(in the rows, 128 means zero)
A: 3 groups of rows, each row roughly a mix of its group's hidden directions:
A (95 x 14):
[[180 144 162 127 121 134 107 139  93 145 160 148 124 135]
 [ 83 142 145 166 131 128 140 153 108  89 136 115 157 135]
 [146  88 150 127 143 110 164 123 167 128 115 117  87 132]
 [117 114 108 118 110 159  98 121 160  99  99 102  96 144]
 [ 81 114  95 130 121 107 112 131 102 105 128 101 167 130]
 [136  97  77 120 104 126 144 116 135 105  92 110 151 112]
 [177 102 140 125 142 104 141 116 167 137 123 152  94 118]
 [ 79 172 157 162 142 132 103 127 131 118 137 146 129 137]
 [ 99 136 133 153 124 126 166 133 183  94 130 138 109 121]
 [135 116  96  82 146 148 114 129 169 154 118 122  95 127]
 [149 134 136 131  85 115 181 138 121 129 160 122 161 120]
 [169 143 144 110 143 130  90 134 115 161 159 158 108 131]
 [107 177 121 131 147 123 116 117 125 164 139 166 159 111]
 [ 90 102 104 130 106 134 139 126 153  86 106  90 119 137]
 [113 143  84 122 120 102  92  97 121 139 128 156 159 109]
 [151 159 151 171 104 133 118 131 131  89 139 166 132 122]
 [ 72 145 121 144 114 157 122 146 124  90 124 100 140 142]
 [115 104 101 122 142 132  67 129 119 104  99 103 133 141]
 [ 91 122 143 136 183 129  96 125  97 138 105 123 114 140]
 [131 125 142 148 157 149 113 154 175  89 109 130  98 135]
 [175 108 111 104 121  90 146 111 138 161 139 145 140 108]
 [134 182 161 152 148 145 125 143 128 141 145 168 139 122]
 [125 172 153 161 118 128 143 140  98 122 157 159 158 119]
 [121 136 135 156 142 158  93 143 135  78 113 144  95 135]
 [ 80 148  93 116 135 156 114 126 131 137  99 104 162 128]
 [154 136  91 119  87 140 111 123 178 103 130 143 124 117]
 [177 144 113 110 118 133 114 118 113 152 149 176 116 109]
 [ 90 132 125 131 118 148 141 107 150 134  79  86 150 138]
 [154 129  93  98 148 123  98 106 123 168 119 161 126 109]
 [174 100 104 107 116 111 130 118 180 127 123 136 110 116]
 [ 82 148  86 130 131 121 140 132 151 122 122 128 175 109]
 [111 154 141 146 146 135 187 146 160 135 123 133 155 113]
 [146 140 174 135 112 108 116 117  94 148 171 145 111 142]
 [145 133 113 141 135 133 116 134  58 114 133 162 139 111]
 [170 117 155 134 122 139  89 139  92 109 142 136  95 144]
 [132 128  93 103 124 165  96 148 174 109 120 117 108 132]
 [ 73  97 109 115 139 113 151 126 132 128 113  83 135 135]
 [128 105 103 113  75 143 118 131 136  92 129  89 121 143]
 [147 127 127 143 180  92 116 144 144 126 138 172 136 107]
 [172  92 127 133 143 107 144 156 139  95 146 148 101 116]
 [180 121 149 134 140 110  96 125  81 143 130 145 143 128]
 [153  98  82 120 116 141 163 137 143  98  99 122 131 106]
 [165 105 125 132  91  93 135 117  90 112 159 145 126 120]
 [110 111 122 116 133 148 118 127 144 133  83  70 147 147]
 [158 132 151 118 123 126 105 102  79 163 140 150 102 134]
 [ 95 143  73 118 113 120 116 129 134 120 133 126 178 113]
 [ 89 152 167 163 106 106 155 102 121 126 145 140 127 133]
 [167 132 145 141 155 120 151 152  84 138 142 157 150 110]
 [123 140 112  93  99 117 131  88 129 185 136 123 140 126]
 [ 86 104 128 146 143 123 150 148 148  91 107  89 138 137]
 [151  95 142 131 136 142 160 138 167 112  91  97 109 135]
 [151 167 116 147  98 134  98 130 123 106 146 167 156 114]
 [102 124  97 108 122 148 105 156 107 117 129  84 162 140]
 [160 155 145 115 130 112  94 144 134 160 170 140 159 132]
 [ 88 126  88 125 148 139 123 131 159 117  88 108 155 121]
 [163 107 106 119 164 138 135 163 162 108 121 146 106 111]
 [139 104  84  97 102 126  94  97  94 134 120 127 115 125]
 [168 109 107 104  93 124 129  95 167 137 116 133 102 122]
 [169 149 127 112 107 127 105 107 100 161 153 166 122 120]
 [152 125 173 115 112 134 104 120  97 160 139  98 120 160]
 [112 131 138 137 149 153 156 129 183 126  84 111 118 130]
 [122 146 168 143 117 138 176 150 169 127 140 105 138 139]
 [102 119  87 141 116 120 157 109 157 103  91 127 150 107]
 [175  97 106 122 124  86 106 124 120 115 147 156 124 112]
 [164  74  92 100 134 121 117 130 140 118 107 113 109 124]
 [154 109 115  96 100 149 126 117 175 134 113 104  96 138]
 [ 81 166 129 139 100 153 141 135  95 122 142 114 157 134]
 [140  95  82 105 116 129 132 146 169 103 115  99 139 123]
 [118 141 137 132 159 164 152 139 181 131  93 123 111 127]
 [ 81 109 143 142 148 139 130 148 120  99 110  83 122 151]
 [177  96 148 119 132 136 135 116  96 138 116 134  81 132]
 [113  91  97 111 109 126 126 128 168 100 110  87 119 137]
 [179 128 175 121 121 129 126 124 105 160 149 134 104 142]
 [ 89 153 150 168 125 116 155 139 103 106 145 135 161 125]
 [153 114 119 125 141 135  96 120 178 111 106 145  84 127]
 [117 135 162 175 141 135 100 143 104  82 119 129 131 142]
 [115  97 172 147 149 113 149 106 119 130 102 112  91 144]
 [ 77 167 110 143 120 148 158 110 145 129 108 142 145 112]
 [153 158 148 121 100 138 157 122  93 167 156 143 142 123]
 [137 114 150 155 180 116 126 134  85 119 117 159 110 120]
 [120 136 132 170 123 131  99 134 153  66 116 144 122 130]
 [ 83 175 140 145 151 126 119 111 155 148 129 160 130 122]
 [ 83 149 104 116 125 104 139 112 148 160 134 123 173 118]
 [160 101 152 100 112 121 145 105 139 166 127 104  95 144]
 [170 102  83 100 117 153 138 154 108 112 124 122 130 114]
 [107 125 108 139  83 162 138 132 121  76 117 107 118 134]
 [127 135 161 116 158 133  80 122 147 166 115 105 124 155]
 [111  98 146 130 141 146 102 130 106 113  97  82 107 158]
 [115 103 105 149 139 134 110 134  86  74 107 136 112 123]
 [ 96 158 114 141 141 159 173 153 139 109 134 154 121 107]
 [ 81 136 100 134 151 101 140 136 151 126 126 125 177 113]
 [157  83 147 121 153 109 105 161 126 112 140 101 113 148]
 [125 131  69  97 104 146  93 128 158 118 123 121 137 123]
 [153 108 148 139  94 141 123 139  80  92 141 112 107 145]
 [ 96 127 111 115 112 172  99 129 136 108 105  90 109 150]]

one row of each group, then the others: which group is each in?
[177 108 166 133 145 125 144 147 150 122 138 139  85 133]
(90)
[ 98 105 111  91 146 130 158 122 154 160 117  99 103 131]
(127)
[109 103  80 119 113 139 105 128 150  84 104 108 117 129]
(27)

[ 75 134 131 161 154 107 157 129  98 115 122 135 154 117]
(27)
[131 101 152 124 191 130 107 145 117 139 110 115 101 143]
(127)
[ 86 137 101 107 135 167  88 120 135 130 104 111 105 141]
(127)
[126 106 101 122 127 154 155 132 159 112  77  93 137 124]
(90)
[122  85 125 101 115  90 150 103 126 157 128  89 128 137]
(27)
[116 131 110 131 106 156 141 150 183  88 117 103 131 132]
(27)
[185 133 169 128 139 145 110 140 130 139 138 146  94 138]
(27)
[130 144  76 119  91 130 136 105 103 128 130 157 152  99]
(90)
[ 67 148 134 149 113 146 162 127 152 103 126 119 114 133]
(127)
